128 stands for zero in the data rows.
Here are some numbered points:
[ 77 138 126 145 121 136 144 159 139 158 141 136 133 203 104  85] 0
[ 83 101 165 183 105 156  54  91 149 146  79  72 118  56  86 158] 1
[150 173 165 123 138 169  99 110 166 106  99 138 135 102  75 154] 2
[ 59  84 135 151 143  73  89  84 180 115 116 137  73  98 140 155] 3
[150 165 111 143 161 184 100  94 170 107 106 127 120 120  86 133] 4
[145 208 146  65 255 106 113 186 163 100 141 210 226 173  97 149] 5
[125 132  91 119 137 133 108 152 133  94 170  98 103 141 149 101] 6
[158 101 139  79  98 115 175 136 117 134 179 141 114  99 132 133] 7
[107 150 125  95 164 172  94 125 186  88 122 106 109 172 120 131] 8
[ 98 148  90 152 124 147 130 154 105  83 168 199 103 126 117  94] 9
[159 161 158  75  78 100  62 182 129 168 100  24 165  77  71 134] 10
[104 128 141 154 165 102 114 127 105 154  75 112 150 182 151 140] 11
[146 111 135  87  95 142 163 173 119 129 191 144 114 107 143 118] 12
[128  95 157  83 111 163  77  69 119 120 126 126 115 104 175 156] 13
[146 158 187 136 104 171 120 109 142 136  87 162 159  66  80 158] 14
[160 220 160 203  85 184  93 157  67  75 134 127  37 143 138 125] 15
[107 121 123 164 129 132 154 139 140 129 138 132 119 121 122 121] 16
[123 108 109 132 114 112 124 140 140 149 150 132 139  94 130 124] 17
[131 110 104 185 131 142 172  98  89 103 150 145  96 140 129  84] 18
[165 161 102 112  69 131 131 200 130 108 164 165 100 138  91 117] 19
[122  58 118 195  90 164 163 107 105 132 103 105  67 123 111 116] 20
[160  65  47 197  72  59 192 108  24 153 179 155  93  90 192  85] 21
[179 153 132 124 116 163 170 162  73  97 158 112 192 160 101 112] 22
[153 165 165 120 121 160 119 104 150 140  93 169 151 100  90 134] 23
[148  37 187 193  98 170 177 133 148 178  73  40 144 140  62 130] 24
[134 163 100 150 178 126 145 131 114 143 135 129 168 190  83  95] 25
[102 143 141 106 113  88 127 152 103  86 142 106 105 144 115 150] 26
[148 164 122 100  82 128 109 185 116 111 167 144 108 108  83 107] 27
[117 132 132 156 130 139 147 132 144 130 132 137 126 114 116 124] 28
[185 158 123 130 102 158 181 184  79 101 178 142 174 159 114  94] 29
[ 73 184 165 129 115  68 148 159  76  33 168 103  80 202 113 160] 30
[133 105  61  90 177 122 191  89 184 193 129 131 166 144  96  91] 31
[129 151 107 146 168 160  97 109 168 109 113 127 122 120 102 124] 32
[ 95 126 120  89 158 128 124 163 166 113 120  77 114 181 129 124] 33
[131 138 128  96 149 145 145 139 122 111 160  97 105 150 124 109] 34
[162 110 140  83  74 134 183 167 100 121 209 177 102  77 132 113] 35
[146  72  86  99 131 127 123 119 186 162 117 131 179  71 138 133] 36
[100  94 106 147 116  99 133 146 160 168 161 138 147 102 120 110] 37
[109  70 146  94  67 141  98 119 139 118 147 133 108 129 159 121] 38
[101 117  76  92 129  70 135 120 122  97 141 149 127 153 183 113] 39
[130 131 146 169 122 124 144 127  84 169  83 113 166 149 140 132] 40
[ 89 124 121 138 125 134 137 152 143 160 137 134 141 180 116  91] 41
[131 139 175 136 118 105 131 107 129 156  98 173 137 116 125 148] 42
[ 87 112 139 124 154  65 137 107 157 132  99 158  62 137 151 127] 43
[128  88  88 124 138  95 127 121 153 159 131 136 161  82 145 130] 44
[146  81  86 109 134 129 153 102 163 152 135 142 162  97 142 103] 45
[120  55 139 205  90 160 162 115 116 113  98 105  85 121 124 123] 46
[109 139  95 135  98 118 147  92  83 105 151 134  67  81 171 132] 47
[130 152 127 117 110 115 139 152 103 116 147 125 117 110  90  97] 48
[144 152 105 114  92 145 140 174 133 105 161 176 106 114  96  98] 49
[ 98 142 147 120 130  95 123 125 110  82 134 109 108 144 115 152] 50
[171 146 150 122 117 160 138 181 106 141 132  80 183 139  50 160] 51
[119 113 138 117 127 122 124 103 152 142 135 132  87 123 130 130] 52
[140 131  97 136 142 124 148 110 138 121 130 184  84 138 176  78] 53
[109 146 101 178 154 162 143 122  67  67 169 158  92 138 121  79] 54
[148 142 104 115 164 163 171  89 128 175 127 132 129 147  99  89] 55
[111 126 123  98 153 131 133 162 139 143 113 113 130 133 139 126] 56
[ 86 159 113 185 135 123 188 173 139 124 154 147 138 189  85  97] 57
[146  60 175 183 110 171 162 125 148 164  78  58 138 132  68 127] 58
[109  93 108 148 164  93 155 147 113 176  79 122 144 167 168 117] 59
[ 70 129 167  46  86  71  20 117 197 209  49  62 183  58 236 255] 60
[141 141  91 141 177 149 189 100 108  71 141 178  84 174 125  92] 61
[127  78  78  85 147 123 142 109 184 167 120 118 182 107 152 109] 62
[190 148 104 104  97 143 182 158  69  89 162 148 198 166 148  78] 63
[121 129 126 148 159 124 126 145 106 139  95 104 132 173 142 124] 64
[ 91  99 119 110 158  81 115 102 187 128 123 158  82 118 153 130] 65
[140 144 143 111 102 106 104 178 119 128 130  99 126 106  84 125] 66
[150 158 111  74  82 134 125 214 141 117 157 128 116 109 102 119] 67
[129 119 107 174 157 143 132  84  68  81 149 140  97 143 117  72] 68
[140 104  82 160  91 102 157 125  80 120 187 131  98 130 169  97] 69
[144 121 130  74 115 151  96 100 106 107 122 137 103 116 142 131] 70
[148 140 190 113  74 145 137 140 151 156 100 191 157  54 109 182] 71
[126  87 127  88  90 147 113 117 125 119 135 146 118 123 172 140] 72
[119 121 138  94 135  73 136 146 150 124 169 159  90 154 133 146] 73
[128 161 149 114 149 190  96 121 157  95 116 123 149 137 106 139] 74
[129 151 136  82  76  99  89 184 137 147 113 100 109  96  97 129] 75
[ 88 130 146 125 156 108 102 132 129 120 104  99 123 170 148 147] 76
[124 167 157 128 154 183  92 112 170  84 111 133 131 133  91 129] 77
[ 81 114 150 101  53  92 103 185 185 174 159  99 150  84 166 185] 78
[149 139 149 113 146 133  92  68  95 107 110 122 111  91 156 157] 79
[139 163  98 127  97 154 119 178 110 104 160 162 107 118 100  96] 80
[ 38 166 180 107 127  51 160 141  69  85 182  90  91 198  96 140] 81
[136 134 155 110 136 104 137 145 121 148 134 110 129 123 102 160] 82
[155 176 147 135 159 187 114 111 171 112 110 140 128  97  71 156] 83
[168 127 119 113 170 147 119  89  93 125 117 139 144 145 111 129] 84
[102 101 173 117 165  94 131  60 183 194  53  61 159 144 192 203] 85
[158 136 122 156 168 136 134  93  74  85 118 111 115 151  92  85] 86
[139 156 164 116 123 170 103 117 171 118 119 152 130  84 104 162] 87
[112 107 170 136 164 110 107  86 181 198  76  70 148 148 203 202] 88
[106 113 158 191 147  91 135 124 110 183  67 126 140 156 161 141] 89
[197 155  70  81  89 122 175 176  47  54 182 161 163 187 166  33] 90
[152  71  86  97 146 118 156  93 174 166 122 129 177  90 144 104] 91
[200 153  96 104  90 146 168 162  69  78 175 146 187 181 138  79] 92
[119 122 146 197 139  86 138 121  99 184  68 130 152 144 146 141] 93
[100 116 132 162 165 113 125 130 108 148  78 111 160 163 161 131] 94
[251 185 143 159  63 225 184 206  20 103 168  74 255 164  86 126] 95
[147 145 124  76  71  90  94 197 144 159 115  87 129  74  94 134] 96
[135 108  98 140 126 134 125 114 148 148 135 121 141  90 138 110] 97
[138  72 103 128 120 103 122 123 140 138 139 129 150 106 169 117] 98
[133 151 144  86 134 154 121 150 158 106 163 109 107 145 127 129] 99
[109  78  99 168 157  89 162 148 109 173  84 116 135 152 179 131] 100
[102  92 174 134  85 120 105 145 186 187 101  98 147  97 170 177] 101
[ 75  91 140 150 125 101  97  90 176 131 114 103  83  83 126 148] 102
[114 123 105 160 165 131 150  91  77  99 120 139  99 157 106  97] 103
[140 141 130 137 160 138 136 122 123 137 124 146 155 154 105 114] 104
[224 177 132 150  78 208 170 194  47 100 165  77 245 165  93 126] 105
[168 219 132  60 255 108 114 190 153 128 132 217 212 181  86 151] 106
[127 108 117 144 115 110 120 139 135 157 130 134 137  95 142 127] 107
[141 109  84 212 110 106 158  92  68 103 168 133  96 126 159  90] 108
[123 127 100 126 149 145 104 118 144  89 158  95 114 131 136 106] 109
[126 108 150  88 120 166  78  77 128 115 127 127 119 111 159 151] 110
[137 142 185 141 108 113 130 108 120 162  86 173 153 109 116 145] 111
[111 135 119 150 123 130 138 131 136 117 136 120 110 115 130 130] 112
[ 99 129  88 143 123 147 146 131 100  85 153 177  96 133 146 103] 113
[153  75  81 118 124 132 110 109 178 171 115 140 171  79 146 113] 114
[136 193 173 194  97 172  94 124  94  84 111 132  78 105 123 128] 115
[102 132 129 143 142 150 131 116 146 130 143 156 128 142 164 124] 116
[146 132  95 136 168 152 166  96 123 154 135 150 124 147  85  77] 117
[ 94  99 147 168 118 152  83  92 153 157  86  85 130  69  89 143] 118
[155 143  91 169 170 167 114  91 139  90 106 153 117 102  84 111] 119
[ 99 127  93 123 157 142  88 126 136  98 151  94 109 157 127 134] 120
[112 159 155 126 147 145 110 122 149 111 100 112 133 148 111 138] 121
[133  94 100  92 139 129 142 108 176 160 115 131 178 100 139 118] 122
[147 154 139  74  65  95  91 197 143 159 111  85 138  70  85 151] 123
Which point above is nearest to each new point by angle? Its number follows each.
[125 148 109 168 145 163 150 133  66  73 167 149 115 143 116  85] 54
[ 50 156 166 104 133  65 157 147  81  97 170  93  98 188 108 136] 81
[149 154 147 110  97 113  94 189 118 126 122  93 118  97  82 127] 66
[125 119 114 192 148 157 172  92  97  98 140 146  99 147 117  85] 18
[214 112 184 156 216 136 120  64  77 167 151 148 153  90  53 189] 84
[ 98 149 134 103 176 142 105 157 155 110 128  82 114 176 126 134] 33
[156 175 144 162  99 169 113 130  88 100 140 148  59 143 136 108] 15
[130 127 152 115 146 109 152 137 124 144 142 128 128 132 110 162] 82
[130 167  97 121  91 146 114 195 113  95 171 165 109 117 101  96] 80
[123  63 108 177 106 160 167 103 117 143 103 111  89 123 110 110] 20
[118 150 157 132 145 136 116 125 145 141  90 117 136 160 127 139] 121
[119 141 133  68 127 151 129 175 140 121 176 101 109 140 124 122] 99
[114 129  95 176 165 141 152  81  61  93 114 138 106 158 101  83] 103
[ 97 113 152 175 150  88 130 117 127 176  78 133 120 151 162 139] 89
[153 125  90 108 167 162 176  88 138 178 136 135 138 138 105  79] 55
[140  85  62 216 113  90 170  82  64 111 179 130 103 127 165  83] 108
[122  89  81  91 148 124 137 115 177 153 131 112 168 114 147 112] 62
[103 148 130  98 157 154 100 127 169  86 125 105 108 169 120 136] 8
[147 114 140  63 121 150  86  81 106 113 109 123 106 114 151 140] 70
[ 76  99 121  98 151  84 117  97 202 113 122 155  58 108 157 125] 65
[122 124 141  94 148 105 137 130 145 131 162 133 108 145 135 141] 73
[122 138 183 120 129 137  95 124 148 129  91 131 144 150 125 137] 121
[120 123 115 141 172 116 144 142 106 129 102 109 133 179 144 120] 64
[160 145 150 103 141 129  79  62  86 106 106 114 112  76 153 165] 79
[133 129 102 117 141 130 106 138 126  99 163 105 107 135 145 112] 6
[102  99 132 116 132 106 116  84 174 142 131 142  61 114 147 123] 52
[134 111  90 134  88 111 147 132  90 118 190 126 101 140 162 104] 69
[ 99 154  77 159 113 153 137 160 100  71 186 221  97 114 111  84] 9
[112 133 149 146 150 111 134 123 141 142 143 136 120 126 117 184] 82
[ 97 122  71  99 136  70 152 112 128  75 144 155 111 170 175  95] 39
[110 156  96 151 112 153 132 150 108  81 171 209 107 113 109  98] 9
[107 102  57 112 109  62 127 100 126  81 159 143 107 146 179 108] 39
[ 98 114 149  87  32 111  86 189 205 192 148 105 169  59 181 206] 78
[100 127 115 122 167 112 112 142 141 138 104 101 128 167 146 148] 76
[167 123 123 109 151 142 130 103  92 125 132 144 137 134 120 128] 84
[ 68 112 124 108 141  88 108 105 196 146 132 159  56 120 171 141] 65
[120 121 179 143 160  93 115 122 130 135 141  94 121 122 112 177] 82
[ 82 114 129 147 123 112  83 117 165 142 109  97  89  85 121 153] 102
[117 148 103 105 166 152  98 117 177  73 135 105 118 153 117 127] 8
[110 136  96 129  95 106 149  78  82 113 144 115  60  75 186 142] 47
[148  71  66 192  82  76 167 103  46 150 160 143  93  87 173  95] 21
[192 127 162 164 199 131 131  70  96 148 131 154 142  91  77 186] 84
[138 145 100 150 185 166 178  68 106  77 142 158  75 198 137  99] 61
[114 101 112 113 134  99 132 133 147 127 150 128 134 117 101 125] 37
[138 139 110 115 139 147 155 122 145 127 119 158  77 130 150  86] 53
[148 161 104 110  84 149 141 188 131 101 172 182 111 112  87  99] 49
[ 94 117 137 112 153  73 136 115 165 122 115 151  61 134 138 133] 43
[130  90 129  84  98 148 107 110 122 118 134 146 118 120 166 144] 72
[124 163 132 126 124 123 129 151 106 116 132 114 121 118  82  96] 48
[106 132 137 149 163 109 113 125 115 145  86 109 145 176 145 139] 11
[140  65 109 125 128 107 112 121 161 142 128 131 163 100 169 122] 98
[119 130  93 127 142  98 166 117 115 130 117 184  96 160 190  78] 53
[135 117 112  86  86 125 157 173 114 114 186 108  93 124 142 115] 12
[ 91 105 148 113  52 103  94 176 193 192 137 106 163  78 180 188] 78
[ 68 104 127 163 138 113  85  97 173 139 107  99  81  85 130 158] 102
[127 142 135  77 139 144 126 161 157 104 180  95  98 156 142 124] 99
[125 118  69  97 121  71 127 118 121  71 151 165 119 152 184  98] 39
[ 82 165 122 192 138 114 196 184 150 134 153 136 150 202  73 100] 57
[103  91 122 113 125 100 117 130 150 113 113 108 142 114 170 164] 60
[114 153  81 143 103 166 128 163 110  76 188 207  96 115 111  89] 9
[148 111 127  71 129 148 102  83 115 127 114 126 118 119 141 128] 70
[156 133 119 151 216 151 198  38  97  65 121 166  86 197 140  99] 61
[ 53 159 170 102 127  68 155 146  85  91 181  93  97 186 102 136] 81
[131 128 149 139 145 107 143 133 134 135 156 118 130 139 122 175] 82
[143 111 141 174 242 122 174  15 125 110  84 112 105 215 159 132] 103
